Rotation paths and how fast each direction turns (deg/step):
Each turn is a multiple of 5 degrees from 10 to 175, or 0.

[ -7  -8   1  29   3 -23  29  65  17  18 -30   5 -41  15  23   6  -5   3
   0 -16 -24  39  16   2 -47 -38  24  10  11]
[-30  15   7  18 -16 -23  15  47  -9   9 -18  16 -37  37   0   6   2  23
  13 -16  -8   3  50  48 -24 -37  25   4  22]
[-13   3   9  45  -9 -31  13  47 -32  11 -18   9 -30  21  16  13 -41 -20
  30  10 -24  22  30  11 -18 -50  24   8  -6]
[-50   8  -8  24   9 -19  25  39   3  19  -3   1 -30  40  -7  23   6 -10
  42  -4  -2  23   0  29 -38 -45  33   4   6]
[  5  13 -16  23   6 -13  21  58  16  18  -1  32  -6   9  -9  21 -32  16
  17 -10  -9  35  28  36 -18 -67  28  11  -4]
[-24  24  -6  40  -4 -33   9  22 -21  37  -1  29 -19  20 -10  32  -6  11
  29  31   4  14  36  38  -4 -39  47  -9   0]
[  0   1 -21  50   4 -14  30  37  16  40 -20  24 -11  19  -4   7 -40 -23
  45  19  -3  19   8   4 -23 -37  29 -19   4]
[-16  29 -17   6  13  -9  42  19  19  33   1  15  -5  29 -32   9  -8  24
  43  17   1 -20  14  30 -21 -63  33  -1  18]
[ 21  23   0  40  20 -11  27  35   7  51 -13  26 -16 -11 -29  31 -29  16
  13  32 -11  -5  28  -4  -6 -50  28   6 -15]
[ -6  13 -11  28  12 -21  35  12  19  59 -31  16 -32  12 -12  16  18   9
  19  39   1  -5   8   2 -29 -22  52 -12  26]
[ 26   2  -3  25   7   9  37  48  31  41 -40  25 -23  19 -23 -10 -32  14
  20   8  -8 -28  32   5 -19 -31  15  -4  21]
[ -7  29  18  10  14 -18  33  14 -18  27 -26   1 -35  17 -26   8  -3  17
  17  37 -19 -45  32  -1 -21 -51  32  16  26]
[  1  -4  18  38  26  -8  24  48  15  40 -46   0 -56   5 -18  15 -11  -4
   3  13 -21  -7  12 -28 -33 -30  26  17  -5]
[  1   9   3  -1   4 -16  26  38  19  22 -44   7 -45  21 -12  -5  20  26
  -8  -1  -9  -5  21  16 -46 -34  41  12  38]
[  5  10  20  34 -10 -13  -2  53 -16  14 -53  20 -50  15 -12  -4 -29   6
   0  -4 -21 -17  50  17 -11 -29  16  23   6]
[-23  12  13  26  -2 -36  17  25 -22   4 -41 -15 -51  26   8   4  -4 -12
  20  11 -22  -6   4   3 -45 -38  43  19  19]
[-14   4   0  27   8  -6  13  68  21   1 -33  -1 -48  25 -18   5 -17   0
  13 -33 -12  10   8  17 -42 -39  16  32  -6]
Directions:
[  6  -2  -1   1  -1  -3  -6   4   7   8  -4  11  -2 -10   1   7  14  12
 -19  -1   6  18   6   6   1   9   9  -2  -1]  85

[  8 -14  39 -15 -39   4 -35  13  -9   7 -16   5  11  -5  17 -20 -30 -41
  -6  43   7  29 -36  39   4 -27  11  -6 -35]
[-16  12  26 -18   3 -18 -38  15  23  -3   3  11  17 -14  15 -20 -26 -22
 -18  47  24  51 -20  30  35 -34   6 -20 -23]
[-39 -23  19  18 -16 -18 -29  12  51  -9   8 -13  25  -3  18   4 -14 -16
 -11  10   9  51 -13  32  26 -41  -6 -42  -3]
[-17 -46  43  13 -47  -8 -22  14   7  17  -9 -27  15   8  30  14 -34 -16
  -6  33  -4  41 -15  28   3 -20 -19 -33 -11]
[  6   0  51 -16 -20  -4 -26   1  -8  11 -17 -12   3   9  41   7 -34   1
 -31  54 -17  53 -29  21  20 -19   3  -8 -21]
[-13   6  34  -5 -12  14 -29   4  19 -22 -12  -2   8  -3  14  -8  -8 -28
 -29  21 -10  52 -41  30  53 -37  18  -5 -19]
[-31 -29  32 -10 -36  13 -37  16  30 -10   1   2  12  -9  -3 -14 -17 -46
  -7  15  18  39 -35  37  29 -14 -11 -32 -13]
[ -6 -16  31 -13 -32 -22 -37  10  27  16   9   9   4  -7  33   6 -32 -15
 -13  35  23  49 -24  32 -15 -13 -10 -47 -16]
[  7  -7  29  15 -13 -30 -24   9  18   2  -9 -10  28   2  48   9 -28 -10
 -19  32  -5  45 -23  38   3 -55  17 -17 -25]
[-22 -24  40  14 -12   2 -21  17   0  -9 -16 -31  34   6  10 -14 -30 -24
 -11  40  -6  41 -10  33  52 -39   4  -6 -20]
[-36 -16  48 -22 -21  13 -28   7  21  -5  -1 -15   6   0   9   1 -25  -4
 -25  41   3  57 -14  17  49  -3 -27 -28   0]
[ -7 -11  39  -4 -40   7 -28   2  36  -1   0   2 -16  -3  30  20 -12 -13
 -24   8 -13  58 -47  28   7 -22  -3 -36  -6]
[  6 -22  34   7 -34   1 -26   9   1   0 -16   0   8   3  29  -7 -24 -52
  -5  24   0  37 -47  43  -5 -31  20 -18 -30]
[ -9  -6  28 -22  -5 -14 -36  13   5  -1  -5   5  31  -2  19 -28 -34 -30
 -15  56  27  39 -20  39  25 -21   4 -11 -36]
[-31  -4  20   0 -12 -18 -36  12  50  -5  12  -8  30  -7  17  -2 -24   4
 -23  21  13  58 -10  26  37 -41  -9 -25  -6]
[-23 -42  43  26 -46  -5 -23  17  24   8  -5 -30   7  -2  20  16 -22 -17
  -4  12 -11  46 -16  26  15 -40 -11 -36   0]
[ -4 -25  55  -8 -27  -3 -17   8 -16  10 -22 -16  -4   9  38   7 -36 -20
 -15  55 -15  49 -28  27  11  -9  -4 -20 -17]
Directions:
[ -1 -11  -4  19  -8   7   3   2   4  -7  -3  -7   5   2  -5   0   6 -12
   7 -18  -8  -6  -5   7   2 -15   9   4   1]  115
[ 13  -6  -3   2  -1   0   2 -14  -6  -1  -6  -3  13  14  12   3  -5   4
  -7   6   0  -4  -5  10 -13   6   6  13 -11]  85
[ -1  -9  -2  -4 -20   8  -9  -6  15   5   9  -3   5  -2  -4   6  -1  14
  -4 -11   5   0   2  -1 -10   5 -14  -1   5]  90

[ -6  -5  33 -16 -17 -62  23  -9 -12 -26   6  35 -20 -39  15  -7   7  18
  28 -28 -30  -9   9 -35 -10 -22   4   0  18]
[  0  -4  33 -16 -24 -62  21  -9 -16 -30  17  38  -8 -41  10 -13  -3   3
  26 -24 -40   1   6 -41  -2 -17   9  -3  26]
[  2  -4  25  -6 -19 -62  18 -12 -16 -42  21  41   4 -38   6 -13  -8   2
  13  -7 -39  -3   5 -44   2 -10  -5   7  30]
[ -4 -15  23   0  -8 -59  18 -15 -15 -59  17  40  -2 -33   3 -11  -1   3
   5  -7 -29  -4   9 -38  -1  -8 -18  12  31]
[ -4 -30  25   0   4 -60  21 -15 -16 -56   9  49 -12 -29  10  -5   8   9
  16 -10 -27  -1  15 -27  -7 -10 -19   8  24]
[ -1 -33  29   4   3 -58  20  -9 -19 -40   3  54 -15 -24  13  -8  13  15
  27 -14 -33   8  14 -16  -6 -11  -5   0  22]
[  9 -21  30   6  -6 -59  14  -7 -29 -31   0  59  -7 -26  12 -16   5  22
  30 -13 -33  18  16 -22  -4 -17  15   1  19]
[ 12  -8  29  10 -14 -57   7  -4 -29 -35  -1  59  -1 -28   9 -14  -7  27
  15  -6 -33   5  18 -29  -1 -17  15   7  22]
[  8   5  28  12 -16 -60   1  -9 -21 -46  -7  53  -6 -35  13 -12  -6  38
  12  -9 -23  -8  24 -30  -5 -17   5  11  17]
[ -3   4  32  -4 -10 -60   8 -11 -10 -43  -6  38 -17 -33  18  -4  -1  36
  19 -22 -21 -15  21 -34 -11 -22  -3  12  17]
[ -8   2  37 -14 -16 -60  17 -11 -10 -33   6  37 -23 -36  15  -5   5  22
  31 -29 -28 -13  14 -33 -13 -23   1   2  18]
[ -5  -4  33 -19 -20 -60  21  -8 -14 -27  14  39 -13 -38  12 -12   1   6
  30 -27 -37  -6   2 -37  -8 -22   8  -2  28]
[  1  -6  24  -9 -22 -58  19 -12 -16 -40  20  40   3 -42   3 -14  -9  -1
  18 -14 -40   3   5 -44   0 -14   0   3  29]
[ -3 -12  22  -2 -12 -60  18 -14 -15 -54  17  43   0 -36   5 -11  -4   0
   6  -5 -32   0   9 -42  -2 -10 -14   8  30]
[ -9 -25  22   2   4 -57  20 -18 -15 -59   8  48  -9 -32  11 -10   5   6
  11  -6 -28   2  11 -29  -7  -7 -21  13  26]
[ -6 -33  30   3   6 -58  21 -10 -19 -43   1  52 -15 -25  13 -12  16  14
  28 -16 -29   9  16 -18 -13  -9 -11   7  22]
[  8 -30  32   3   0 -55  16  -9 -29 -29   2  58  -9 -24  15 -15  10  18
  32 -12 -35  16  14 -18  -6 -14   7   2  20]
Directions:
[  1  11  -7   9  -1  -1  -7  -5   5 -19  -1   1   7  -2  -3   1  -8   5
 -18  12   6  -8   5  -7   2   2 -12  12   1]  70
[  8   9  -5  10  -2   4   0  10   4  -1  13 -10  -7  13  11   3   6   5
  13   8   3  -5  -1   5  14   8  -7  -6   9]  0
[ -3 -22  -7   3  11   1   8  -2  -3  -9   9   5   5   4  -4  -2   5 -18
  -4   7  -4  11  -4   3   5   8 -11   0   6]  35
